One vector is turned by the same rotation once a tick. Each row is the vector after some number of ticks, and that number follows the row.
The counts run from 0 to 636.
[ 1.55 -1.49  0.03 -0.53 -1.84 -0.95  2.70  1.77 -0.91  1.41 -1.48  2.61
 -1.74 -1.39  3.90 -0.19  3.63  2.74  0.24  0.16  0.59  0.42 -1.80  2.58
 -1.95 -1.31  1.15 -5.59 -3.71 -2.76 -1.45 -1.45 -1.97 -1.90  0.09  0.32
  4.18 -4.28 -2.32  0.76 -1.14  0.67 -1.99 -2.16 -0.72 -1.26  1.11  0.61
  2.52  2.34 -4.06  0.78  0.31 -1.89  2.81 -1.19 -3.19  0.88] => 434
[-1.05 -1.86 -4.05  3.17  2.86 -1.87  3.64  1.62 -1.26  1.42 -1.82 -1.64
  0.64  1.85  1.88  2.51  2.16  3.62 -0.94 -1.84 -0.67 -3.54  3.28  1.17
  2.24  1.87  1.04 -1.52  3.06 -1.88 -1.24  1.29  2.13  1.07 -0.76  0.11
  1.26 -3.94 -2.81  0.88 -3.89 -1.63 -3.77 -0.41  1.91  1.75 -1.87  1.60
 -1.12 -0.92 -0.05  0.34  2.67 -3.20  1.13  1.29 -1.40 -1.51] => 378
[ 1.84 -1.21  0.81  1.48  0.47 -0.72  8.33  1.21 -2.48 -2.11 -1.17  1.13
  1.79  1.20  0.83  0.46  4.64  2.92 -1.41  1.70  0.60 -0.84 -1.93  2.54
  2.75  1.03 -1.01 -0.71 -2.10  0.00 -2.75  0.10 -2.86 -1.69 -0.66  1.37
 -1.23 -0.98 -0.99  1.77 -2.33  0.92 -1.44 -2.74 -0.38 -4.02  2.19 -3.19
 -1.85 -2.57 -1.85 -1.25  2.09 -1.14  2.23  1.56 -1.43 -0.78] => 2
[-0.81  3.28 -4.73  1.42  3.72 -0.94 -1.99  1.70  1.64  0.82  4.04  2.83
  1.66  1.17  3.10  3.19  0.58 -0.09  6.08 -1.49 -3.15 -1.64  0.35  1.70
 -1.41  0.91 -0.25 -2.20  0.16  1.04 -1.24 -0.52  0.00 -4.22  2.35  1.48
 -0.50  1.21 -3.88  1.27  0.87 -3.20 -0.75 -0.90  0.21 -0.19  2.59  2.94
  0.66 -1.55  1.45  0.95 -0.17 -2.51  0.13  0.41 -2.95  1.16] => 544
[-0.61 -0.05 -1.49  1.86  0.89  1.23  0.78 -0.22  3.76  3.31 -0.86  3.82
 -1.14  1.84 -0.92  2.46  2.31  5.32  2.29  3.46  1.46  3.09  0.84  1.76
 -0.34 -1.13  1.16 -4.43  0.47 -0.61 -2.40  1.73  0.74 -2.57 -2.18  1.16
 -1.34 -5.12 -4.96  0.27  1.43  0.26 -0.90 -1.24  1.44  3.09 -0.60  1.29
 -1.81  1.21  0.59 -1.10 -2.01 -3.19  0.00 -3.26  0.28  0.39] => 67
[ 0.94  1.56  0.00  0.74  4.23 -3.65  1.25  1.09  1.06  1.82 -4.18 -0.08
 -0.41  1.35 -0.66  0.39  2.72  2.59  4.25  1.38 -1.76 -2.88 -2.06  1.50
 -1.43 -0.06  1.80 -4.03 -0.23 -0.83  0.97 -0.78 -1.27 -2.38  0.18  0.33
  0.78 -5.12 -3.09  4.14 -2.38 -0.70 -1.12 -2.94  0.28 -1.87 -2.24  2.03
 -2.61 -1.21  2.46  0.06  0.13 -0.37 -1.71 -2.25 -1.61 -1.78] => 501
[-0.28 -1.54 -1.39  1.70  2.24 -5.54  4.92 -0.43 -0.21  1.16 -1.11 -0.50
 -2.22  2.68 -0.57 -0.78  1.88  1.94  0.83 -3.98 -1.78 -3.93  4.90  3.34
  3.13  2.46 -0.73 -0.96 -0.71 -3.62 -0.29 -2.04 -0.90 -0.36 -0.56 -2.47
  1.54 -1.38 -4.08  1.54 -3.26  1.43 -1.87 -2.75  2.07 -1.04 -2.53  0.69
  1.58 -1.26 -0.71  2.34 -0.37  0.55  1.48  0.08 -2.62 -1.61] => 173
[ 2.99 -0.04  1.86  3.40  1.90 -0.83  3.55  2.02 -1.23  1.38 -0.65 -0.31
  0.38 -1.13  2.20 -2.82 -0.29  1.16  3.13 -1.51 -2.14 -0.64  5.89 -1.02
 -1.98  2.05  2.46 -2.75 -1.43 -4.05  1.45  0.40 -0.20 -0.19  1.44 -3.45
  3.81  0.69 -3.27  1.21 -0.08 -2.23  1.81 -2.44  1.49 -3.34  0.24 -1.03
 -4.17 -2.54 -5.00 -0.98 -0.70 -1.23 -0.01  2.54 -2.59 -1.22] => 474
[ 3.21  0.98 -0.95  1.41 -2.41 -2.23  3.23  4.25 -2.98 -0.41  1.77 -1.04
  0.01  1.52 -0.56 -0.86  1.14 -0.38 -1.44 -2.61  2.06  1.66  0.34 -4.46
 -1.82 -2.90  2.84 -0.61  1.96 -0.91  2.94 -0.61  5.57 -1.66 -1.42  2.24
  1.42 -1.94 -1.84 -0.52  1.84  0.10 -0.80 -2.62 -1.66 -1.41 -4.20  0.57
  2.16  1.66  0.09 -1.11 -2.29 -1.11  1.12  0.46 -1.70 -4.81] => 103
[ 0.31  0.00 -0.34  0.80  4.36 -1.90  5.93  1.54  1.64  2.39 -0.08  0.61
 -0.22 -1.29  1.11  1.58  1.28  1.97  3.99  0.52 -2.71  2.96  0.48  1.68
  3.36  0.85  0.20  0.59  0.87 -0.36 -5.41  0.78 -1.03 -3.98 -0.93 -2.36
 -2.32  2.35 -3.39  1.57  1.52  1.55  0.10  1.75 -1.26 -0.28  2.24 -1.37
  0.35 -0.49  0.45 -1.84 -0.17 -1.43  1.98  2.02 -0.20  2.72] => 599
[ 4.65 -0.50 -1.94 -1.65  1.90 -2.46  3.49  1.33  2.47  3.85 -0.67  3.19
  3.15 -1.79 -0.01  1.52 -0.89 -2.07  2.41  2.21 -0.10  0.12  0.06  0.30
  0.13  0.08  2.52 -2.34 -2.54 -3.44  0.98 -0.02 -0.17 -1.26 -1.62 -0.16
  0.77 -0.97 -4.55  0.74  1.88 -1.56  1.34 -1.81 -1.87 -0.78  4.11  0.39
 -4.40 -0.81 -3.81 -2.72 -1.41 -2.95  0.74  1.15 -0.02  0.35] => 341
[-0.56  3.10  3.36 -0.06 -0.19  0.91  0.60  5.23 -2.16 -0.37  0.24 -2.20
 -1.35  0.06  3.68  0.22  3.15  2.56  1.77 -0.72  0.71  1.96 -3.75 -2.96
 -2.88  0.40  0.29 -1.40  2.56  3.06 -2.17  2.53  3.13 -4.64  2.28  1.16
 -0.21  0.95  0.61  1.97  2.61 -0.31  1.23  0.81 -2.08 -2.07  0.49 -3.31
  1.35  1.23  0.05  0.82  0.05 -3.11  1.24  1.45 -0.90  2.16] => 232
[ 0.79  2.14 -1.62 -2.63  3.31 -3.34  3.40  1.53  0.52  0.65 -5.60 -1.51
  2.50 -1.02 -2.69  1.35  4.15  3.43  1.27  2.63 -2.62 -1.31 -2.53  4.80
  1.91 -1.89  0.74 -2.24 -1.33 -2.13  0.16 -1.43 -0.99 -1.62 -3.74  0.24
  0.01 -1.66 -3.47  3.13 -0.97  0.43 -1.33 -2.67 -1.61 -0.90 -1.45  1.29
 -0.05  0.18 -0.89 -0.56 -2.19 -1.38  1.99 -0.95 -0.61 -2.32] => 551
[ 2.29  1.31  1.20 -0.32 -1.35  1.48  3.55  3.13 -2.31 -0.20  2.06  0.03
  1.36  0.41  1.32  0.09  0.14  2.09  0.19 -0.26  0.10  5.34  1.89 -4.80
  1.33 -0.28  0.08  0.59  1.58 -0.94 -1.97  0.74  6.06 -2.49 -0.85 -0.37
 -1.95  3.32 -2.53  0.05  2.78  0.90  1.94 -0.28 -0.67 -1.41  1.01 -2.12
 -1.89 -3.14 -2.42 -1.83  1.45 -2.97  3.08  3.17 -1.39 -1.49] => 98
[ 0.68  0.67 -0.13 -1.74  0.95 -2.48  0.19  0.89 -1.80 -2.65 -1.04  2.15
  2.06 -0.55  2.43  0.51  1.02  0.92  2.50 -1.39 -4.34 -5.03 -0.87  1.45
  0.19 -0.42 -0.88 -2.23 -0.39 -1.84  2.79 -2.62  0.69 -0.21  0.32 -1.45
  1.52  1.58 -6.72  1.11 -0.57 -1.26  0.40 -5.17 -4.69 -2.43  0.32  2.41
  0.63 -2.95 -3.98  3.87 -1.32  0.81  2.38  1.10 -3.51 -1.28] => 129
[-0.01  2.04  1.36  3.45  1.47 -3.97  4.08  1.77 -2.38  0.35  1.90  1.47
 -2.01 -0.78  2.34  0.77  2.46 -2.28  3.38 -5.83  0.04 -1.77 -0.34 -0.07
  1.58 -0.78  0.66 -3.50 -2.76 -2.55 -1.12 -2.14 -0.35 -4.01  3.56 -0.35
  3.70  0.52 -1.22  3.05  0.36  1.82  0.98  0.37 -0.38 -3.56 -0.23 -1.65
  1.96  0.19  0.86  0.86  2.04  0.22  0.96  0.34 -1.46  0.37] => 176
[ 4.42  1.79 -1.04 -2.74  2.05 -3.24  4.63  2.17  0.15  2.82 -0.10  2.12
  2.93 -4.09  1.10 -0.20 -0.65 -3.31  2.61 -0.77  0.41  1.76 -1.14 -0.69
  0.97 -0.50  2.44 -1.18 -3.20 -2.74  0.75 -0.95  1.14 -3.02 -3.15  0.66
  0.75 -0.12 -2.08  0.83  3.04 -1.00  0.63  0.62 -2.60 -0.49  3.59 -0.73
 -0.74  1.44 -0.58 -3.32 -0.99 -2.80  1.44  0.36  0.25  0.34] => 342
[ 0.33 -2.54  0.23  0.08 -1.71 -0.33  3.13  2.68 -5.00 -1.62  0.46  0.00
  1.42 -0.90  2.14 -1.68  1.14  3.45 -2.01  2.38 -2.90 -0.84  1.03 -0.57
  0.75  1.42 -2.09 -1.23  1.10 -0.51  1.32  0.86 -0.84  0.86 -3.42  0.05
 -0.80  2.46 -3.17 -1.11  1.66 -1.25  1.61 -6.24 -0.90 -2.16  0.57 -0.30
 -0.45 -3.37 -6.79  2.64 -0.68 -0.08  3.95  1.10 -2.81  0.17] => 7
[ 3.66  0.46 -2.07  0.11  0.14 -4.60  4.97  2.06 -0.78 -0.09  0.36  0.47
  2.75 -2.13  0.29 -0.38  1.66 -1.14 -0.07 -2.56  0.70 -0.42  0.65  1.18
 -0.29 -3.00  3.86 -4.20 -2.38 -4.13  1.83 -3.28  0.57 -0.34 -1.39 -0.55
  2.25 -1.59 -3.74 -1.15 -1.53 -0.11 -0.53 -1.79 -1.43 -2.65 -1.88  0.37
  0.82  2.38 -2.78 -1.02 -1.93 -1.14  2.30  0.87 -0.92 -4.59] => 430
[-0.14  3.43 -1.31  0.41  1.10 -2.46  0.00  2.53  1.06  1.80  0.80 -0.49
 -2.38  5.34  0.28 -2.53  2.09  3.15  0.75  0.90  2.17 -1.08  1.65  0.40
 -3.20  4.33 -1.93 -1.15  1.97  0.19 -1.19  0.82  2.52 -2.50 -3.58 -1.34
 -0.56 -1.50 -2.67 -1.63 -0.63 -0.64 -1.42 -1.70  4.86 -0.03 -3.96  0.57
  1.61 -0.57  0.29  1.82 -3.60 -4.64 -0.83  0.50 -3.73 -2.05] => 445
[-0.34  2.32 -4.66  2.04  1.22 -1.13  0.73 -0.53  3.97 -0.05  1.84  5.22
  1.16  3.04  0.89  3.29  1.09  1.35  5.30  0.18 -2.29 -2.06  0.39  3.43
 -1.18  1.56 -1.48 -0.65  0.15 -0.52 -0.66 -1.35 -1.53 -2.04  1.91  0.43
 -0.89 -0.14 -4.84  3.17 -0.30 -2.73 -0.16 -2.98 -0.16  1.53  2.01  3.02
 -2.36 -1.53 -1.05  0.02 -1.84 -1.11  0.46  0.50 -1.36  0.29] => 545
[-2.27 -2.47 -3.80  1.40  2.60 -3.13  2.35  1.09 -0.54 -0.60  3.03  2.23
  0.18  2.76 -0.07  2.84 -0.49  1.50  1.78 -1.02  0.00 -2.87  2.01 -0.84
  3.27  2.42 -1.04  1.58  3.75  2.23  0.33  0.49  2.18 -2.01 -1.37  0.73
 -3.76  0.04 -6.51 -0.18  0.40 -1.02 -1.36 -2.32 -2.72  1.86 -1.10  2.84
 -0.20 -2.08  4.46  0.29 -0.84 -1.01  1.40 -1.60 -0.52  1.05] => 33
[-4.52  2.77 -0.40  0.21  0.95  0.08 -1.28  2.46 -2.39 -2.33  1.01  0.03
  1.23 -0.01  4.03  0.58  2.57  1.76 -1.55 -6.03 -1.70 -5.66 -0.03 -0.01
  3.12  2.52 -1.71 -1.50  2.31  1.60  0.02  0.57  5.37 -0.40  2.02  0.07
  0.20  0.12 -2.92  1.68  0.60 -2.14 -0.94  0.05 -1.25  2.09 -2.53 -0.58
  0.19  0.07  1.79  0.43 -0.15 -3.81  1.50 -0.46 -0.29  0.47] => 77
[ 2.54  0.10  1.64  2.06 -0.89 -1.21  4.96 -0.01 -1.92  0.13  1.89  1.34
  1.39 -3.00  1.73 -1.35 -0.22 -2.02 -0.05 -1.84 -0.74 -1.11  0.61  0.15
 -0.60 -0.42  0.17 -2.38 -1.66 -0.37  0.80  0.90 -2.45 -0.25  2.51 -1.20
  2.14  1.65 -3.80  2.83  1.21 -2.32  2.41 -4.36 -4.82 -3.84  2.47 -2.94
 -1.87  3.14 -3.41 -0.68 -2.39  1.47  1.95 -0.87  1.48  1.12] => 386
[-2.19  3.34 -1.19  1.96  3.13 -2.40 -1.87  2.92 -0.14  0.92  3.36  1.80
  1.38 -0.29  2.41  1.78  0.23 -0.60  6.02 -1.09 -1.83 -1.52  0.64 -3.13
 -1.11  0.53  0.75 -1.64  1.28  0.90  0.51 -0.57  1.97 -4.78  2.70  0.31
 -2.23  2.50 -3.22  1.37  4.48 -2.13 -0.10 -0.05 -0.87  0.34  0.79  1.82
 -2.30 -2.11  4.20  0.13  1.53 -1.35 -0.74 -0.17 -0.23  0.85] => 543
[ 3.16 -1.23 -4.12  0.50  0.93 -1.05  3.55  0.78  2.10  2.84  1.13  3.37
  2.35 -0.72  2.10  3.16  0.49  0.11  1.46  1.87 -1.03 -0.84  1.55  3.20
  0.28  1.44  0.93 -2.55 -2.68 -2.78 -1.10 -0.56 -1.89 -0.52 -0.87 -0.29
  2.13 -2.01 -4.77  0.03 -0.17 -3.15 -0.43 -2.15  0.87  0.98  3.50  1.94
 -2.86  0.83 -4.07 -0.77 -1.97 -4.56  1.05  1.17 -0.96  1.01] => 340
[-2.26  1.79  0.50  1.16 -0.08 -0.06  2.39  2.70  0.18  3.03  2.26  0.68
 -3.67  1.82  0.46 -0.80 -0.62  1.18 -0.50 -1.66  2.18  0.22  4.25 -3.30
  1.06  3.13 -1.61  0.00  3.28  1.38 -2.31  2.19  4.23 -1.69 -1.44 -2.75
 -1.46  2.74 -3.02  0.15  5.46  0.99  0.95 -1.00 -0.81  2.27 -2.16 -4.60
  0.26  0.72 -0.15  0.63 -4.00 -3.09  0.49 -1.37  0.04  2.12] => 443
[ 1.88  0.18 -0.70  4.59 -2.81  0.78  2.98  1.58 -3.60 -0.74  6.49  3.19
 -1.68  1.14  1.27 -0.72  0.32 -2.16  0.69 -1.46  1.04  2.02  3.38 -4.23
 -1.77 -1.88 -0.45  0.25 -0.02  2.13  0.60  0.07  1.12 -1.25  2.40  0.60
  1.99  1.73 -2.41  0.96  2.95 -1.25  2.96 -4.20 -2.68 -3.00  0.98 -1.70
 -0.13  1.01 -1.85 -1.01 -2.05  2.02  1.45 -0.50 -0.84  0.31] => 59
[ 2.40 -2.37  0.36 -2.32 -0.58 -3.99  3.64  0.18 -0.14 -0.77  0.64  1.16
 -0.06  2.44  0.71 -1.30  0.22  2.48 -1.94  1.88  0.68 -1.40  0.84  0.59
  0.85  1.34 -0.08 -0.29  0.41 -2.03  0.31 -2.14  2.53  0.10 -4.45 -2.83
 -1.43  1.09 -5.59 -3.29  0.74  1.43 -0.29 -3.51 -0.30 -0.73 -1.87 -0.35
  0.58 -4.52 -3.45  2.53 -2.64 -2.82  2.57  0.12 -3.51 -2.89] => 307
[-3.59  0.54 -1.75  2.97  4.15 -1.86  1.59  1.32 -1.31 -1.16 -0.43  0.42
  1.72  0.66  1.20 -1.48  2.61  2.70  1.36 -1.53 -0.75 -2.14 -0.36  1.82
  3.24  2.19 -1.29 -3.57 -1.77 -0.14 -2.35  0.42  2.70 -3.68 -2.88  1.57
 -2.78 -1.33 -3.06 -0.45 -1.62  0.00 -2.75  0.18  2.22  0.73 -1.10  1.63
  2.84 -2.24  5.20  0.68  2.66 -3.03  0.04 -0.31 -1.58  0.76] => 122
[-2.84  3.30  0.93 -0.94  3.72  1.67  0.38  1.86  2.39  2.22 -2.87 -1.88
 -3.60  1.68 -0.56  1.99  2.80  6.83  2.95  1.24 -1.23  2.17  1.37  0.98
 -1.99  0.17 -0.05 -1.03  5.25  1.43 -2.91  4.22  1.31 -1.65  1.01 -3.15
 -1.87 -0.10 -3.97  3.31  1.29 -0.44  0.93  0.11 -1.01  0.50 -2.22 -0.65
 -1.25  2.03 -0.09  0.63 -3.09 -2.81 -0.51 -1.56  0.37  0.13] => 322
[ 4.44  3.25  1.84  0.36 -1.34 -0.57  2.12  1.57 -0.97  0.59 -2.35  1.51
 -0.75 -0.26 -2.69 -3.72  0.99  0.21  1.93  0.79  1.80  2.85 -0.91 -0.95
 -1.61 -1.41  2.00 -1.93 -1.42  0.98  3.56  0.35  1.73 -2.88 -2.49  0.18
  1.02 -6.03 -1.25  3.22 -0.63 -0.48  1.83 -4.54 -1.37 -2.70 -1.95 -0.57
  1.27  4.71 -1.07 -2.85 -4.50 -0.11  0.16 -2.01 -1.81 -1.05] => 19
[ 0.38  0.41 -2.10  1.73  3.04 -5.10  4.38  2.06  0.97  1.46  3.50  0.89
 -0.47  2.46  2.26  3.97 -1.27 -2.28  2.77 -4.15 -0.07 -2.91  2.11 -1.38
  1.79  1.79  1.94 -0.09  1.49 -0.46 -1.34 -1.48  1.69 -2.56  3.46 -1.98
  0.62  0.73 -3.73  1.13  0.70  0.11 -0.03 -0.09 -2.30  0.00  1.39 -0.45
 -3.15 -1.14  2.56 -0.33  1.94 -2.29  0.41  0.74 -0.62  1.94] => 82
[-0.47  2.92  2.29  4.00  2.04  0.03  3.64  0.39 -1.27  2.04  0.67  1.60
  1.89 -3.64  1.64 -0.90  2.17 -0.52 -0.16 -3.12  0.42 -0.30  1.16  2.28
  2.32 -0.63  0.65 -5.12 -5.38 -1.15 -3.40  0.81 -0.82 -3.77  1.97  0.23
  1.50 -0.28 -1.70  2.03  0.54  0.22  0.32 -0.11 -0.79 -2.05  2.54 -5.05
 -0.62  1.65 -0.14 -2.63  0.92 -1.62  0.28 -0.49  2.00  2.03] => 298
[-1.40  1.79 -1.85 -0.30  0.31  1.32 -2.78  2.84 -0.54  0.61  3.21  2.48
 -1.03  2.37  0.98  2.02 -1.05 -0.16  3.07 -0.84 -0.82  0.74  2.74 -4.85
  1.04  1.64 -1.46  1.02  4.80  2.08  1.50 -0.10  6.71 -3.24 -0.14  1.03
 -1.37  0.80 -4.12  1.55  4.13 -1.71  1.58 -2.65 -2.18  2.35 -0.48  0.80
 -1.76 -1.68  1.71 -0.54 -1.13 -2.14  0.31 -2.10 -1.58  1.89] => 493
[ 0.27  1.73 -0.92 -0.65  0.88 -0.55  6.81  4.06 -1.30  2.97 -0.35 -1.06
 -2.85 -0.34  0.53  1.93  2.99 -0.06  2.13  1.17  0.68  3.56 -2.46 -1.29
  1.10 -0.21 -0.48  1.03  0.60  1.11 -3.73  0.01 -0.40 -4.64 -1.75  0.79
  1.34 -0.97  1.03  1.95  1.40  2.83 -0.79  1.16  0.63 -0.09  0.59 -2.23
  4.44  3.27 -0.64 -1.76 -0.15 -2.31  2.82  0.08 -0.34  3.58] => 138
[-0.14  2.78  1.89 -0.41 -1.42  1.83  0.69  0.17  1.23 -1.53 -0.29  2.26
  1.95  2.78 -1.47  0.59  0.47  3.73 -2.91  0.55  3.09 -0.83  2.26 -0.38
  0.37 -0.27  0.84 -2.03 -0.11  0.66 -0.06  0.88  4.65 -0.75 -1.15 -0.21
 -3.02 -1.13 -5.13 -0.04  1.85 -1.08  1.55 -2.03 -0.83  1.28 -2.11 -2.50
 -6.10 -2.20 -0.13 -1.68 -2.41 -4.24  0.24 -1.92  0.97 -2.43] => 580
[ 1.39  2.87 -0.59  1.82 -0.92 -0.99  2.09  0.52  1.19  0.71  1.21  2.51
 -3.57  2.46  0.20 -0.02  0.94  1.21  3.55 -0.29 -0.98 -0.28  4.11  1.74
 -1.91  1.28 -1.40 -0.25  1.21 -2.19  1.67 -0.65 -3.13 -1.70  3.12 -2.95
  1.85  2.01 -5.28  1.28  1.80  0.17  3.24 -3.54  2.38 -1.29 -1.74 -1.14
 -1.54 -0.86 -4.94  2.90 -5.10 -0.70  0.48 -0.66 -2.13 -0.71] => 268
